rotation ticks, each row followed by its count of ticks:
The counts run from 0 to 436.
[-34  14  -1   6   8 -13  13 -53 -31 -10 -29  17 -21 -17   2 -13 -52  -8
  11  -6  45   7  -5 -42 -19  33 -40 -30  24  20  17 -32 -14   1  27 -16
 -23 -12  20 -20 -21  28  24 -17  22  36] | 149
[-24 -16  -4 -39  12  -1  22 -53 -21 -12 -23  17  -6  22 -10 -20 -69  16
  53  -5  16   1  25 -24   0 -21 -16   9  41   6   6 -41   0 -25 -39 -28
  -9  14  -4 -22  -7  -8  19 -53  20   7] | 51
[-19 -25 -23   8 -52 -50  33  -6 -18  -7 -29   1 -10 -25  11 -35 -25 -41
  12  -2  18  26   0 -13  24 -24   2 -61  19 -17   6  29 -38 -14 -31   9
 -10 -29  22  35 -19 -15  15 -28  27  16] | 243
[ -5  -9  -7 -37  14 -31  19 -19 -61   3 -19  20  -9 -20  18 -22 -45 -24
   6 -40  42  24  -3 -29  -7  19   7 -20  21  -9 -13 -37   4 -34 -15 -21
 -36 -22 -12   3  -9   6 -19 -64   5  37] | 393
[ -9   8 -27 -43 -12  26  29   2   3   5  -4  11  30 -14 -16 -18 -94 -12
   0 -10   8  -7  24  53  -5 -47  19  10  44  11 -18  12  15 -13 -41 -21
   8   6   1 -19   6   0  21 -34  18   5] | 194
[-17  16 -22   5 -24   3  39  -4  16  -6 -16 -12  24 -43 -22   1 -75 -35
 -17 -40   7  33  13  60  -4 -50  14 -10  16   2 -26  25  -7  -6 -17   1
  -5 -15 -20  12  17   6  -3 -18 -10  42] | 94
[ -2  -4 -30 -20 -14 -40  34 -21  11  16 -51  20 -33 -38 -28 -49 -50 -13
   8 -35  14  23  11 -23  15 -24  17 -33  14  10 -15 -12   8 -23 -34 -17
   5 -17 -21  16   8  21  33 -37  20  -7] | 356
[-47 -10   0  16 -36  20   4 -15  13 -26 -11 -12  16  20  -3 -12 -82  21
   5  13  21 -12   1  34   1 -27  -8 -18  26   9  15  38 -37   9   3 -17
  -9 -11  32 -34  -7 -28  15 -16  29  56] | 170
[-31   3 -37   3  17  20  -4 -12 -24  12 -25  14  13  -7 -25 -15 -90   7
  -7  -1  24  -2  -1  15 -35  16  11 -19  75  16  17  -3 -20  -3  -4 -22
 -16  19  21 -39 -15   4  14 -21   7  39] | 158
[  0 -25  -6   6 -35 -10  -2 -21 -44 -11 -35   1 -22 -11  20 -24 -43  19
   2   4  38  19 -12 -16  -4 -23  21 -59  30  -2  12  12 -45  -9 -16  -9
 -46 -23  18 -11 -30 -25   2 -34  30  37] | 143
[-14 -11 -17 -43   8   0  17 -45 -15  12 -22  24  -7  17  -5 -26 -74  29
  42   2  20   4  26  -7  -4 -23  -7  -1  48  11  -1 -40   5 -31 -39 -22
   3   9   6 -25 -11  -5  32 -51  19  -1] | 52
[  5 -18  -3 -34 -25   8  12 -53 -10 -25 -27   9 -22  -1   1 -20 -53  19
  43   7  21   5  26  -4  12 -63   4 -13  25   7  -1 -22  -3 -17 -51 -23
 -19  -3  -5 -17 -17 -16  22 -51  36  -8] | 319
[-60   7  10 -21 -30 -24  40 -32  -1 -18  13  -3  26  35  11 -12 -72 -24
  52  -3   2   9  22  11   0 -32 -28  21   9  -8   0   1 -17 -12 -38  -8
  31  -9 -10   2   3 -19  28 -25   1  31] | 63
[-28   5  11 -61  20  -1  18 -27 -30  -6  -2  14   2   0  22 -19 -70 -22
  17 -17  35 -12   7 -15 -15  17 -18   6  20  -6  -7 -36  21 -22   3 -41
  -1 -30   7 -22  -6  14   7 -62  25  38] | 291
[-44   0  -4  19 -30  -7  14  13 -15  -4 -13  -2   4 -14   5 -21 -73  13
 -32 -12  31   7 -19  31  -4  11  -2 -41  18  17   0  39 -30   7  35 -16
 -22 -24  29 -27   2  -3   4  -6  12  73] | 272
[-21 -29  14  -6 -41 -41  38  -3 -14 -18 -25  -2 -28 -20  18 -33 -22  -6
   7 -29  35  16  -3 -16  44   0 -15 -51 -15  -5 -16  12  -9 -21   9 -12
 -30 -47  22  27   7  -9  -4 -47  31  43] | 381
[-58   3   2  28 -27 -36  39   5 -51 -16   7   6   8  -6  21  -7 -49 -16
   7  -8  44  10  -6  -4  10  37 -47 -41  26  16   2  10 -39   8  16   7
 -24  -1  39   5 -11  11  13   4  12  33] | 136
[-21 -34   3 -30 -26  -7  10  -1 -24 -10 -28  17 -21  -5  11 -51 -55  22
   1   1  35 -22  -6 -17  20   3  12 -47  21  10   5  13  -3 -17  -2 -34
 -24 -31  42 -20  -9  -7  16 -47  57  23] | 281
[  0   1 -19 -19 -32   0  24 -42  41  -7 -45   0 -24 -35 -19 -38 -55 -15
  13   1  14   2  19  11  17 -56   0 -31  12   4   0  10  -2 -12 -19 -16
  28 -39  11  -5   0   8  50 -33  42  -3] | 79
[-14  11   3  23  -4   6  -5 -57 -45 -36 -29   8 -12 -24  11  -3 -51 -21
   3  -3  51  16 -19 -29 -31   6  -6 -36  24  11  19  -5 -35  15  14  -8
 -52 -15   5 -24 -33   8   5 -16  21  46] | 147
[-42  12   8 -23  15  -3  13 -64 -19 -19 -13  15   1  19   1 -10 -72  -5
  32 -22  22  11   8 -26 -29  -4 -16  18  28  10  10 -41  -5  -7 -18 -22
  -1   3 -30 -30  -7   2  15 -31   5  43] | 429
[-10  17  22  -2 -38 -21  48 -42 -19 -55  -8   4 -20 -29   8 -11 -46 -27
  35 -24  33  14  17 -15  30 -43 -21 -12 -13  34 -26  -9   2  13 -31   1
 -30   4 -30  14  -3  21  21  -4  40 -17] | 213
[-12   7  18   3 -23 -34  41 -33 -19 -38 -24   3 -35 -47   7 -16 -25 -40
  10 -46  41  25  -2 -24  23  -3 -21 -35 -17  11 -22 -15   5   0   3  -2
 -40 -24 -15  31   9  29   0 -24  24  18] | 112
[-24  12  18 -25 -42 -31  34 -56   8 -30 -20   7 -22 -12   7 -29 -44 -28
  37 -12  21   9  10 -22  13 -53  -2 -10 -17   4   0   0  -1   2 -31 -15
  29 -44 -32   4  -6   2  42 -21  41   6] | 76
[  2   9  -1 -38 -22  25  -7 -37   3 -22 -27   8 -12 -19   9 -33 -68  -1
   2  11  31 -12  -2  11  -9 -51  27 -17  14   9   3  11   8   4 -18 -34
   4 -38   8 -40 -19  -7  30 -34  54  15] | 181
[-13 -12  -7   3 -41 -21  11   6 -19   4 -28   1 -23 -38  12 -41 -46  12
 -30 -14  42  17 -20  13  16  -4  21 -65  13  10  -6  37 -19  -5  14  -9
 -25 -47  34  -8  -4  -2  13 -26  30  43] | 4
[ -29   31  -24   -5   -5   28   12  -36   -5    9   -5   10   20   -6
  -15    2 -101    4    6    3   23   13   18   44  -36  -35   -8    7
   52   21   -1   -7   -9    1  -18   -4   11   11   -2  -45  -12   15
   31   -7   -6   24] | 57
[-10  28   8  16 -31 -32  39 -18 -26 -30 -17  15 -24 -65   3 -19 -38 -32
 -11 -31  49  19  -7  -4  19  -2 -13 -46  -5  37 -27   7   1  21  16   3
 -35 -20   0  13  -2  45  25   6  27   2] | 110
[  4   0 -23   1 -18  30  19 -49  40 -37 -49 -15 -13 -44 -40 -14 -58 -43
   1 -10  11   4  17  12   6 -62   9 -18  12   0   2   8  -2   2 -28 -10
 -13 -13  -1   2  -7   4  18 -34  39  12] | 81
[ -4  -2 -32  22  16   8  29 -13 -32 -21 -29  -4   2 -50 -27   1 -56 -39
 -15 -35  33  27  10   3   2   9  -7 -31  44   8 -13 -13  -9  -7 -12   0
 -70  23   2  18   2  25 -26 -27  -2  30] | 121
[-20 -25  -8 -44   2  13  32 -17  19 -11 -14   7  11  10 -23 -32 -83  18
  26 -21   5  -7  32  21  14 -41   1  12  34   4 -18 -13  20 -36 -38 -26
   0   9  -3 -11  20 -11   7 -59  19  15] | 192
[-11   6  24 -12 -34 -28  48 -44 -10 -38 -16  17 -34 -23  -1 -21 -41   3
  34 -29  35  17  21 -19  38 -35 -23 -15 -13  32 -23 -24  10  -1 -29  -3
 -24   2 -24  17   9  25  28 -15  25 -20] | 214
[-13   1 -29  21  16  -6  37 -10 -38  -4 -22  10   3 -45 -24   1 -60 -19
 -11 -37  32  26   7   0   3  25 -18 -30  41  28 -19 -22  -6  -9   8   0
 -59  31   3  14   6  37 -15 -21  -6  20] | 122
